128 stands for zero in the data rows.
Some points, one per row:
[171 157 133 128 108 128 146 115 109 157 116 131 147 121 194  86 148 119  87]
[123 180 111  68  77 115 170  77 103  47 172 169  80  90 122 150 255 150 122]
[ 95 192 154  85  48 121 177  55 107  30 175 132  28 106 149 129 255 165 150]
[104 190 108 105 103 140 135  89  84  14 148 136  52  56 141 145 255 139 161]
[141 151  81 107 107 117 133 105 125  21 145  92  81  90  45 180 202  71 177]
[181 225  74 206  64 134   2 149  29  55  64 174  93  54 150 137 246 107  37]
[153 131 117 185 118 120  25 165 121 157 100 134 129 122  76  99  74  93 133]
[184  91  86 206 126 111  17 184 102 186  81 155 144 136  53 140  92  58 131]
[128 183 121 152  81 157  30 124  65 127 124 206 103  64 147  72 211 136  82]
[144  59 126 167  92  94  76 204 169 100 189 146 145 225  17 176 158 107 238]
[145 193 133  85 141 136 175  73  91  68 114 112  99 103 180 107 174 131  78]
[102 158 174 111 120 154 181 101 100 125 127 129 116 126 175 104 149 163 111]
[143 113 131 195 186 154 116 161 151 215  79  95 229 148 162  80   0 131 135]
[146 145  96 190 151 160  47 174  94 164  69 160 178  62 113 115  97  94  70]
[120 145 128 140 177 182 178  67 125 196  77 123 171  91 233  89  77 130  20]
[128 118 120 167 190 142 127 151 139 112 123 106 157 138 136 183  80 106 131]
[178 113  98 183 156 132  35 181  97 133  85 121 154 131  50 132 111  95 152]
[152 222 116 147 102 169  91  95  51 110  70 190 106  55 202  98 180 156  18]
[139 195  94 180  88 179  15 129  30 107  90 195  89  30 158  72 243 138  69]
[168 197  70 199  96 138  28 109  79  49  94 158  79  48 129 145 206  61  68]
[136 128 132 100 200 129 183 106 162  52 110  51 125 175 110 197  79 129 116]
[130 120 153 140 142 133 131 140 131 203 109 160 180 158 194  55  31 163 117]
[151 147 118 199  99 145   0 170  83  80 141 157 106 126  65 120 207 134 119]
[112  60 100 197 138 137 142 182 143 184 127 135 146 125 133 181  45 125 120]
[ 55 123 146  53 179 122 212  92 183 138 135  73 124  97 135 137  53 142 192]
[ 74 104 168 107 191 148 173 131 175 204 119  95 169 143 170 127  25 158 113]
[141  96 136 105 180 112 157 150 137 193 111 100 169 133 133 122  70 138 171]
[132 145 141 167 124 136 114 129 131 141 119 137 143 124 141 100  92 124 145]
[124 143 147 110 146 156 171 103 151 246  65 187 191 123 221  46  10 158  59]
[112 149 132 100 191 132 224  86 156  57 149  82 119 114 175 204 135 114 144]
[196 205  91 200  90 172  43  67  54 104  64 180  80  62 185 120 219 107  10]
[131  96 149 143  79  99  69 167 162  74 185 132 103 174  65 159 164 132 242]
[157  99 168 165 163 148 153 141 171 206 121  84 198 149 179 108  31 152 102]
[126  71 161 123 164 107 153 170 192 167 157 101 151 201 110 158  25 114 197]
[144  37 160 101 175  71 203 165 214 205 154  54 196 223 132 142   0 122 205]
[124 131 120 109  93  65 132 134 150  66 172 112  85 151  69 175 180  99 225]
[179  76 117 233 106 151   0 210 100 205 132 173 173 117 111  78 111 125  90]
[143 156 133 105 150 158 166  95  85 218  62 144 165  62 232  64  96 139  51]
[126 164 137  96 113 163 231  81  49 208  88 180 147  66 255  50 153 186  14]
[133  86 125 159 172 155 113 142 126 232  79 147 183 120 165 123  14 119  45]
[152 162 101 149  71 140  81 114  43 152 107 155  80  60 194  97 217 124  22]
[172 155 134 170  66 128  95 154  71 130 136 182 129  95 162 116 217 128  65]
[142 136 113 143 117 118  73 155 166 116 172 125 127 126  63 135 103  47 163]
[124 103 129 154 112  88  72 196 131  99 159 134 123 189  51 135 146 135 214]
[169 139  80 150 162  96 119 146 115  81 109  77 118 137 104 159 143  77 149]
[169 192 147 133  32 116 121  89 115  76 132 179 115 127 164 121 248 131  97]
[148  93 137 128 188 152 204  97 166 170 124 115 161 159 153 154  35 137 119]
[139 180 143  94 116 169 206  69  83 203  60 181 153  70 255  45 106 192   0]
[167 190 152 103  87 156 182  74  93 103 123 132 110 130 158 113 190 164 106]
[148 176 136  36  92 140 252  53 133 105 135 134 135 110 199  91 207 169  82]
[176 123  98 219 135 145   5 170 138 110  85 132 175 142  45 157 101  92 123]
[113 141 127 134 162 145 133 124 103 172  86 122 148  98 174  98  37 134  77]
[132 162 122   0 155 100 255   5 159  99 130  81  87 106 218 189 140 134  63]
Then 16 other points, each followed by its number:
[153 108 130 123  95 104  42 172 147  77 179 142 112 141  38 113 201 141 255] 0
[111 135  88 171 118 134  49 134 125  48 163 138 110 126  25 173 178  92 148] 1
[119 107 126 168 152 107 113 157 150 193 106 102 141 154 158 130   7  87  85] 2
[114 102 141 184 181 176 103 148 117 221  75 124 186 122 158  96   7 125  49] 3
[140  68 163 114 167 129 183 148 204 220 131 116 189 177 173 141   2 154 146] 4
[115  87 106 152 157 147  90 169 138 149 133 155 154 145  66 164  94 121 128] 5
[ 91 164  96 124 105 112 153  88 122  39 125 112  83 113 108 159 215 104 118] 6
[117 118 132 137 118 156 175  75 108 213 113 160 115  96 255  98 113 180  28] 7
[119  62 153  89 134  91 176 135 209 105 220  89 102 182  61 175 117 105 255] 8
[149  63 137 206  98 140  97 176 117 254 142 140 180 166 142  81 109 145  76] 9
[126 166 129 151 100 140 120 130  95 124 115 168 144  97 185  88 156 144 127] 10
[123 223 158  73  62 151 171  36 104  53 150 180  63  94 147 105 253 139 129] 11
[109 148 140 143 189 180 146  87  96 216  43 147 154  93 255  77  35 179  29] 12
[122 106 136  83 136 153 195 106 138 206 105 132 158 126 190 111  96 185 100] 13
[120 217 139 133 148 194 172  31 107 167  57 159 134  44 255  70  68 137  31] 14
[133 112 102  70 164 111 230  67 115 114 105 118  76 133 198 183 127 158  99] 15
Which three of these numbered points are nearest to each point below, ignoring the 3 directions in which the first points spread most? Their numbers follow each, nearest first.
[118 133 163 122 106 148 128 112 134 141 135 168 119 151  84 103 124 132 170] > 11 8 13
[105  66 140 159 168  93 111 190 174 194 128  80 167 201 114 152   0  83 139] > 2 3 6
[182 119  71 208 107 137  14 159  47 137  69 194  95 108 104 140 174 122  72] > 15 13 5
[ 84 100 127 102 168 132 200 103 188  95 170  94 132 160  82 188  95 126 168] > 1 5 3
[159 131  88 133 101 118  40 139 117  75 148 171 110 145  71 102 219 123 190] > 0 13 10
[ 76 127 147  80 181 149 255  58 193 141 145  93 148 133 164 170  64 134 101] > 1 3 6
[109  37 125 161 130  96 123 181 167 183 170 118 117 174 102 173  89 139 180] > 7 13 8
[ 85 123 149  15 106  80 248  59 152  83 199  63  52 136 174 183 194 151 120] > 7 2 8
[160 180 150 118 120 138  88 123 137 193  85 169 183 122 132  57  95  92  98] > 11 8 10
[ 73 149 146  81 173 139 201  64 125 116  99 102  92 107 199 126 109 161 115] > 12 3 6
[162 190 113 142  64 135  61 142  60 112 126 223 129  71 145  56 250 137 102] > 0 10 11
[125  83 110  67 174  89 251  82 152  95 135  84  78 172 151 213 102 155 167] > 15 12 7
[144 115  86 254 110 116   0 230 109 152 100 148 125 147  49 126  71  57 109] > 2 6 3
[ 86 115 178  81 140 119 250  81 158 126 171 112 110 148 214  95  82 185 191] > 10 8 11
[107 185  98 131 102 182  75  82  90  12 145 139  70  70 100 111 233 149 138] > 1 3 12
[110 192 132 121 123 153 153  74 112  43 106 102  82 104 129 147 158 143  84] > 3 12 6
[112  88 187 134 123 157 176 122 137 255  97 161 171 179 164  67   5 172  73] > 11 8 13
[112 110 154  71 157 154 196  92 131 213 133 152 153 114 192 105  75 158  39] > 5 8 13
[100  92 168  66 164 118 202 122 173 160 179 115 136 152 150 129  62 150 185] > 8 10 4
[179 116 118 223  91 152   0 185  76 182  92 216 154 124 116  54 132 151 146] > 0 10 11
[131 110 150 117  96 118 202  99 131 157 169 105 129 134 184 119 186 151  98] > 9 7 8
[ 53 128 164  60 170 132 213  94 172 116 151  79 119 128 148 154 114 147 149] > 3 1 12
[136 178 116  97 166 146 193  60 106  97  77 108  98 105 188 129 125 154 116] > 12 14 3
[127 255  88 137  89 177  54  70  99   0 112 161  62  39  85 130 253  95 101] > 14 1 3
[175 194 121 115  67 158  66  97 101  82 142 175 114  66 103  85 255 113 106] > 11 8 0
[187 141 148 200  68 145  75 139 114 205 100 202 189 163 174  76 115 142  60] > 4 11 9
[130  94  97 235 150 163   4 207 118 192  77 176 186 113  82 136  47 106 107] > 5 1 3
[138 173 107 166  81 177  42 140  78 124  97 198 131  64 104  80 190 122  87] > 11 13 5
[109 115 119 146 155 122 103 164 136 113 144  92 128 130  71 135  99  90 145] > 3 6 1
[ 63  59 133 130 152 119 145 170 155 183 146 102 116 176  72 175  62 121 181] > 5 3 13
[141 156 111 153 123 101   0 192 117  30 135 171 105 169   0 138 168 115 219] > 11 12 10
[133 119 168 170  96 163  67 145  93 200 110 180 132 124 148  77  99 166 100] > 11 8 13
[163 183 127  36 160  84 255  82 135  69 139  46 137 130 219 185 147 111 128] > 2 6 15
[137 183 126  72 182 119 186  85 132  51 107 102 115 144 160 172 140 142 165] > 12 14 3
[142  98 136 119 140 123 188 126 166 168 140  88 150 130 164 164  79 134 113] > 4 7 13
[117  76 159 184 216 160  95 162 132 211 108  71 174 145 128 105   0 111 128] > 3 12 1
[112  91  81 149 157  92 110 158 163  91  98  60 128 146  69 199  91  62 147] > 6 2 3
[155 106 148 172 125 136 101 160 168 130 140  88 170 158 108 132  97 124 155] > 4 10 3
[ 95  96 130 152 153 135 138 169 188 188 111 126 152 132 130 146   0 107 176] > 14 12 10
[123 220  84 110 102 153  80  82  61  24 108 163  70  44 107  99 255 110  72] > 1 3 6
[145 128 118  66 130 121 228  87 126  95 121  94 105 126 168 171 135 152 117] > 15 13 4
[138  61 132  94 177 112 211 134 177 118 138  43 121 171 109 209  56 113 208] > 15 3 12
[138 136 100 224 110 164   0 216  97 164 102 167 175 112  88  65 154 102 133] > 10 13 11
[ 90 111 164  32 144 101 255  80 126 126 148  85 101 134 255 156 115 205 123] > 7 4 13
[146  97 121  92 160 126 166 107 170 103 139  94 126 159  53 159  88 119 176] > 1 3 5
[170 101 114 160 180 163  73 152 139 207  56 136 190 136 151 107   2 135 119] > 12 4 14
[158 128  65 230 130 137   1 185  97 143  41 142 149 106  90 137 105  72  45] > 6 3 2
[143 163  88  99 123 129 166  86 103 172  61 153 119  91 197 132 105 110  14] > 2 15 6
[141 122  88 194 154 137  72 161 115 162  34 112 157 101 131 143  69  78  51] > 6 2 3
[198 194  83 150 107 126  89 109  88 102  73 121 110 104 150 116 141 105  59] > 2 6 3
[167 199 121 113  93 131 131  75 113  81 146 152  93 108 153 129 206 112  98] > 4 8 11
[104  84 111 158 143 111  87 179 138 120 134 124 154 178  14 171 101  83 151] > 5 1 6
[104  90  96 173 157 115 105 149 146 145 115 118 154 158  98 155  86 113 125] > 6 3 1
[ 79  83 131 121 176 136 220  89 166 111 152  61  94 141 124 163  61 121 168] > 3 6 12
[165  97  63 255  90 108   0 219 105 149 118 156 145 121  64 148 100  39  99] > 2 6 3
[141 106 122 104 121 136 134 134  98 194  92 146 134 126 151 105 110 161  98] > 13 4 8
[128  38 136 158 180 126 159 139 218 215 122 117 200 200 130 155   0 114 160] > 4 7 8
[ 69 131 155  61 172 110 217  74 148  68 135  71  89 129 154 173 108 158 157] > 12 3 6
[140  69 103 227 157 145  27 203 120 211  96 155 173 126  95 143  41 102  85] > 5 3 1
[ 72 107 133  84 115  88 199 126 188 133 173 131 127 129 109 157 127  93 179] > 8 5 13
[178 201 105 182 110 114  32 142 126  30 143 130 138 113  49 147 184  51 133] > 14 1 3
[145 111 115 186 179 155  71 172 145 186 102 144 205 141 117 121  18  96  99] > 1 3 5
[160  66 139 130 117  54  88 184 142 157 165 121 152 197  61 131 146 123 176] > 9 13 8
[162 132  77 175  97 104   0 185 112  90 134 161 117 120  12 166 210  56 175] > 5 13 8
[157 180 102  71 112  92 190  72 144  11 133  67  74 134 134 177 169 104 134] > 2 6 3
[111 107 136  78 135 130 225  87 145 129 165 109 102 129 178 163 112 160 128] > 7 4 13
[135 180 139 147  76 127 120 129  96 152  92 174 140  85 181  71 145 119  91] > 10 11 4
[115 211 139  64 131 135 225  30 103 128  86 143 116  57 242 112 114 125  32] > 2 14 6
[ 95  89 170  84 148 125 211 129 217 140 191  82 179 169 137 138  65 152 240] > 10 8 0
[108  67 122 222 179 152  71 193 143 239  79 163 197 140 125 118   0 106  82] > 5 3 6
[155 165 120 110  83 128 150  89 121  93 124 143 112 119 175 109 217 147  97] > 4 13 10
[146  71 116 127 177 132 180 129 133 224  96 104 168 142 162 132  18 123  77] > 15 6 3
[100 127 159  92 169  91 136 137 210  72 185  96 162 191   0 183  78  70 241] > 1 11 14
[ 93 135 144 115 148 105 151 126 154  80 156  94 134 153 105 151 119 114 159] > 3 6 1
[111  66 106 110 106 101 132 172 143 123 170 123 123 155  59 155 181 149 179] > 13 9 8
[118 129 108  94 101 132 179 105 111 131 144 141 113 104 138 114 213 163 104] > 13 8 5
[137 122 113 164 152 161 106 143  93 197  59 168 177 129 132  95  66 116  31] > 5 6 3
[ 91 100 138  29 132 110 255  82 173 109 175  85 104 151 156 156 151 169 173] > 13 8 4
[122 133 131  63 116 127 188  94 116 129 124 125  91 126 153 136 160 155 122] > 13 8 4
[134 101 133 140 132 150 108 156 120 233 105 183 186 128 151  87  84 159  81] > 13 4 8
[143 165 137 134 132 154 163 108 132 185 110 172 180 113 227  70  81 142  89] > 10 4 11
[144 130  93 196 149 182  73 145 141 201  60 182 198 114 144 109  55 120  66] > 1 5 6
[115 126 128 166 138 161  80 121 142 194 105 164 148 102 143  95  71  93  66] > 1 3 8
[ 88 159 146  86  67  89 139 105 140  10 198 137  54 141  66 163 253 137 192] > 11 8 13
[108  94 115 125 169  76  99 170 146  44 164  83 110 187   0 211 127  95 229] > 3 12 6
